In the rows, 128 means zero.
Which row each row swaps with, under one turn or mirror:
gik: [145 125 139 134 121 132 135  90 106 102 108 113  96 122 106 119 110 122
 137 147 123 122 105 146 102 135 134 144 144]
Ledo: [103 100 138 127 122 137 152 108  98 134 116 133 188 104 157 146 114 133
 149 133  61 146 118 133 121 130 121 141 132]
kuv: [119 126 138 121 126 122 115 140 126 122  95 130 142 132 158 114  92  70
 121 134  92 134 107 168 122 152 136  92 144]
meze: [114 124 142 153 123 139 154 109 113 137 106 136 103 126 114 162 121 108
 115 126 117 146 112 183 104 137 112 168 136]
Fosap: [115 115 171 134 113 116 181 101  90 165 135 148 123 117 153 149 147 120
 105 157 113 129  92 170 112 148 119 122 160]
mupu: [116 113 155 124 127 140 129 107 118 153 138 111 127 144 133 135 108 106
 152  96 122 157 100 159  99 177 167  77 146]
sukif: [103 136 143 153 101 147 156 126 123 162 108 165 150 104 166 163 126 115
 131 127  91 168 134 138  94 115  92 101 143]
bozut: [110 122 142 147 145 125 165 135  98 154 127 130 150 132 153 136 153 142
 116 118  82 127  83 177 110 158 134  93 146]
lusav: [ 90 110 148 143 118 160 220 105 112 125 126 147 144 119 138 151 106 119
 115 132 102 142 123 162 110 140 122  72 136]
Tidu: [131 128 128 149 121 145 177 142 107 135 103 159 137 126 137 128  93 101
 127 101 113 168 116 136  80 111 107  78 125]
raliz: [123  97 136 154 121 160 185 109 112 146 122 127 127 117 142 114 126  98
 180 141  70 140 115 153 106 135 134  72 145]
Puzit: [133 113 138 111 136 171 160 124 117  73 122 119 154  96 147 133 135 121
 130 126 101 136 100 126 131 137 155  90 137]
nubi: [130 131 143 145 129 100 156 130 110 144  68 147 159 117 157 132 111 134
 153 107  94 138 111 149  87 144 123 128 135]
zut: [140 146 142 126 131 152 166 136 120 125 138 129 112  88 131 127  89 128
 154 125  82 143 116 144 111 122 162  93 152]
tufup: [134 111 115 124 113 155 151  90 108 131 113 131 154 105 150 117 141 157
 106 130 103 114 117 159 158 131 142 127 156]
nadun: [130 113 154 104 126 152 101 119 118 133 127 179 135 117 123 142 164  93
 124 136 110 137 112 127 120 154 130 106 147]
berar: [ 69  90 152 176 117 148 124 109 111 126 111 117 139 124 129 152 123 150
 153 139 115 144 130 152 142 145 123 121 135]
Dogal: [130 145 144 127 120 138 143  92 100 143 106 143  97 123 178 143 117  77
 147 122 127 159 112 112 131 130 138 129 152]
Selit: [125  95 147 109 114 121 110 133 110 154 119 130 116  91 162 120 132 151
 142 128 122 143 134 137 100 154 141  93 147]
Mup: [109 111 151 107 122 169 151 134 110 133 106 127  87 113 115  97  98 109
 130 144  91 151 111 163 110 139 121 118 141]
Sanek: [141 121 149  99 135 155 143  77 115 112 126 132 137 101 137 122 120 148
 132 136  85 106 135 131 120 131 142 130 137]
pupid: [113 128 137 142 120 140 169  81 118 136  96 115 124 123 105 173 137 107
 142 122 130 147 110 120 105 148 127 159 137]
Rila: [128 128 143 130 116 159 218 114 112 136 117 133 161 128 115 131 128 122
 110 113 118 141 110 134 128 142 129 137 133]
Pes: [126 146 141 116 131 148 123 151 103 137 126 117 135 127  97 161 121 117
  97 110 126 150 111 156 114 139 136  86 153]
Kof: [137  98 147 143 119 178 185 118 113 141  99 131 157 119 140 126 141 130
 123 130 117 141 110 122 141 142 137  57 129]
dusa: [156 124 150 142 154 147 133 131 130  98 109 118 133 130 125 135 100 101
 122 113 134 161 130 165 108 131 143  81 123]
liruv: [ 83 119 163 167 134 130 141 128 107 132  87 129 116 139 148 148 136  85
 155 128 106 163 100 145  82 131 110  89 159]
vil: [139 103 138 169 126 152 178 126 108 125  85 137 134 110 117 140 130 138
 136 123  94 130 107 148 133 112 111  73 107]
par: [131 128 157 161 124 152 108 116 116 138 143 179  99 118 117 148 129 130
 143 135 127 135 118 122 111 144 139  87 143]
punog: [126 135 129 135 120 145 130 113  93 130 104 129 146 129 156 125 115 124
 133 103  82 145 117 162  82  94 133 129 178]
lav: [121 101 169 174 121 122 101  88 119 128  82 145 118 127 156 135 138 116
 101 133 123 136 100 150  97 141 140 115 135]
kos: [158 105 144 131 109 143 125 121 117 126 125 146 148 101 181 147 114 118
 119 122  92 116 143 158 122 112 123 100 112]
Mogo: [152 123 140 104  90 142 172 117 126 161 130 153 136 119 153 128 106 133
 130 117 141 127 121 146 126 150 145  95 106]
paz: [117 118 141 132 105 159 141 101 108 113 103  96 168 101 145 110 129 105
 171 115 102 174 121 146 134 132 153 127 148]
notaf: [108  96 139 143 101 125 159 113 109 169  94 140 160 117 165 167 128 109
 142 126  99 164 117 163 129 164 100  78 123]
Pugis: [126 115 152 140 131 112 189 103  95 127 131 148 115 124 112 137 123  66
 120 153 111 143 107 146 142 147 122 104 149]
zuvu: [137 130 185 134 145 155 146 134 114 140 109 139 108 138 107 149 111  87
 107 126 119 151 114 155  83 145 132  85 140]
rem: [ 95 107 139 147 119 162 106 107 105 139 106 122 127 109 139 137 108 159
 163 132 100 144 114 134 148 155 138  86 138]
lumo: [160 130 137 156 120 137 154 124 115 129 136 131 159 120 165 122  99  79
 116  98 101 148 117 162 112 137 133 150 137]
rar: [ 98 115 137 135 121 184 160 136 120 142 117 143 160 108 166 134 145 117
 102 135  77 173 136 139 121 133 122 134 142]
gan: [122  99 151 143  96 165 164 112 100 114  98 150 136 106 148 145 140  93
 124 107  94 146  84 122 113 145 130 122  84]
zeru: [ 92 101 136 130 122 121 131 123  93 112 114 100 165 100 139 132 120 119
 131 152 113 133 143 142 118 180 110 108 151]
zopa: [123 110 140 124 126 140 169 129 135 131 118 137 118 113 173  94 127 114
 121 133 153 141 114 163 134 138 134 136 127]
kifot: [113 118 143 168 123 119 143 133 112 134 112 132 150 133 136 187 135  74
 116 128 115 154 100 135 155 137 134 127 150]
Buzev: [109 117 142 128 124 160 167 124 117 126 140 135 142 129 157  96 150 150
  97 134 122 130 113 150 144 132 140  79 137]
ded: [126 139 148 126 119 137 144 114 129 136  96 154 107 120 134 131 102 115
 129 128 156 143 111 155 114 142 162  78 177]
Gadu: [107 101 159 124 131 168 118 133 114 132 101 117 116 117 147 156  82  79
 130 129  92 136 120 158 131 140 139 140 142]
korub: [103 127 112 147 134 146 148 101  99 131 111 126 141 149 129 137 113  95
 140 101  83 148 102 154  67 115 110 109 149]
gedu: [120 104 137 139 121 110  91  99 109 123  91 122 144 116 139 146 107 103
 152 129 132 145 114 143 101 137 130 146 143]
gitul: [102 110 142 156  90 148 146  97  80 141 134 137 167  97 176 132 144 113
 132 118  84 149  98 145 143 151 138 135 122]
Vot: [121 120 130 114 121 153 188  90 110 143 138 126 157 129 114 148 139 165
 138 121  97 150 116 134 128 151 124 141 139]
pafud: [110 129 149 167 128 130 179  97 125 143 105 182 141 133  95 125 142 112
 112 118  90 139 107 131 103 142 124 109 137]
Gid: [146 156 191 122 135 132 142 106 100 122 117 123 122 101 134 130 116 127
 139 141 133 122 127 177 100 131 145 115 147]
siz: [109  92 135 126 111 133 164  81 112 166  98 139 144 147 114 124 147 146
 124 109 116 139  81 149 115 148 124  86 144]
Sul: [122 115 125 154 127 147 136 154 106 130 105 104 103 102 160 116 141 111
 142 138 135 146 119 182 108 155 121 100 133]
laf: [139 122 151 163 112 154 178 122 101 153 109 130 167 113 122 180 132 135
 131 155  90 147 112 143 124 142 138  65 148]
gigam: [113 108 162 113 122 121 135  84  99 135  77 118  98 106 169 126 107 112
 147 116  81 146 119 156 104 136 116  95 143]
mer: [108 103 125 163 123 120 170  88 121 130 143 114 142 124 108 165 136 122
 145 114 141 144 112 142 102 147 132  74 133]
vev: [ 91 127 156 155 122 127 107 104 124  96 111 131 141 120 165 125 104 104
  97 126 125 134 108 132 137 139 139  86 137]
fif: [133 121 157 141 123 140 147 119 122 130 109 149 122 116 115 198 150 121
 151 130 124 144 100 144  72 146 126 105 137]
Tis: [102 125 147 130 120 174 160 129 116 134 112 135  84 136 157 133  94 100
 168 144  89 141 104 143 100 155 120  99 134]
Bop: [ 89 112 158 120 117 164 130 128 117 129 115 119 161 118 184 121 128 148
 139 118  97 138 115 143 106 142 136  62 140]
navuk: [132 114 169 139 104 160 167 131  93 102 114 126 114 114 107 153 117 124
  98 135 118 155  98 140 134 164 142 118 114]
Gino: [ 64 119 129 112 113 144 153 119 148 159 103 115 162 149 139 134 135 108
 148 137  97 133 115 136 121 154 131 109 143]
rufed: [116 128 132 134 114 156 127 116 114 127 129 108 103 112 181 155 110  98
 141 132 149 149 123 141 138 143 129 141 137]
Sasu: [160 125 144 153 118 126 140 113 109 122  94 148 137 110 159 139  87  75
 160 120 117 141 103 141  98 109 136 107 145]
viso: [122 126 146 122  91 172 131 109 104 124 118 132 114  84 127 104 113 125
 100 118 130 154 137 128 116 160 136  97 133]
Kule: [ 92 110 152 129 121 151 156  80 121 138 154 152 150 144 167 151 123 107
 131 151 101 103 126 124 125 143 125 112 108]
benok: [116 122 122 161 116 175 184 114  92 108 150 140 142 123 140 129 125 101
 115  94 101 159 101 111 108 126 134  95 121]
totip: [120 136 168 161 116 133 170 128 101 152 109 139  79 127 133 148 138 112
 110 133 127 160 102 164  89 130 115 109 142]
Buf: [122 123 141 152 136 125 167  85 115 138 140 157 151 142 179 159 138 122
 134 138  80 109  98 148 122 118 120 122 144]
fub: [173 120 136 124 121 146 165 116 125 126 113 175 142 134 109 132 158 131
 118 128 120 138 118 147 108 125 121  98 150]
foli: [ 98 132 184 168 103 145 157 113 123 164 113 132 150 108 151 118 138 109
 155 161  94 135 131 158 137 152 120 127 115]
koge: [119 119 119 120 124 163 166  70 129 147 122 146 136 120 146 139 142 133
 133 109  73 104 119 132 135 122 145 107 136]
purug: [124 125 142 152 121 124  95 107 118 134 131 164 128 123 151 123 139  82
 147 127 114 142 122 170 104 137 126 147 136]
ronuf: [102 109 128 116 128 149 155  77 108 145 123 133 135 163 162 136 138 122
 143 105 117 135  93 136 116 167 125  66 158]
Kubap: [ 84  92 139 158 134 108 189 138 112 128 115 121 139 126 142 125 139  95
 128 124  83 144  95 132  93 140 132 124 134]
Sodo: [102 111 155 152 118 136 129 126 100 131 124 149 140 118 114 141 100 133
 113 143 122 139 109 126 142 160 133  51 147]
gufi: [109 137 153 149 126 148 209 105 105 132 116 111 175 122 129 138 158 122
 150 133 136 143 118 152 135 133 127 120 137]
rufo: [162 117 169 132 121 137 137  90 109 126 113 146 101 105 104 128 116 130
 120 150 138 114 130 147 120 149 119 114 151]
Rubeg: [115 118 179 151 114 124 124  80 115 139 123 132 157 126 119 153 127 120
 164 133  84 135 118 178  85 141 133 118 141]
Kib: [125  77 127 138 121 146 146  79 118 163  87 144 170 135 159 165 142 113
 135 110  99 119 114 146 126 123 121 104 148]
vasi: [128 140 164 129 121 119 128  84 100 146 115 116 154 121 167 101 143  86
 113 104 122 149 120 167 108 142 129 118 150]
nizu: [100 127 137 133 119 153 134  89 120 135 115 115  76 119 115 166 119  87
 132 117 118 137 122 140 122 141 138 138 134]
nunul: [141  95 147 177 103 133 130 102 111 154 138 143 153 102 145 156 128 120
 138 151 115 129 130 155 155 169 118 116 146]
Til: [101  98 154 139 120 146 150 110 107 135 156 141 190 117 141 176 105 115
 140 136 113 142 125 139 145 160 127  93 134]

sukif pairs with vev
punog pairs with berar
Gadu pairs with Kib
koge pairs with nizu
gan pairs with nadun
korub pairs with rem
Sanek pairs with pupid
Ledo pairs with gedu
viso pairs with pafud

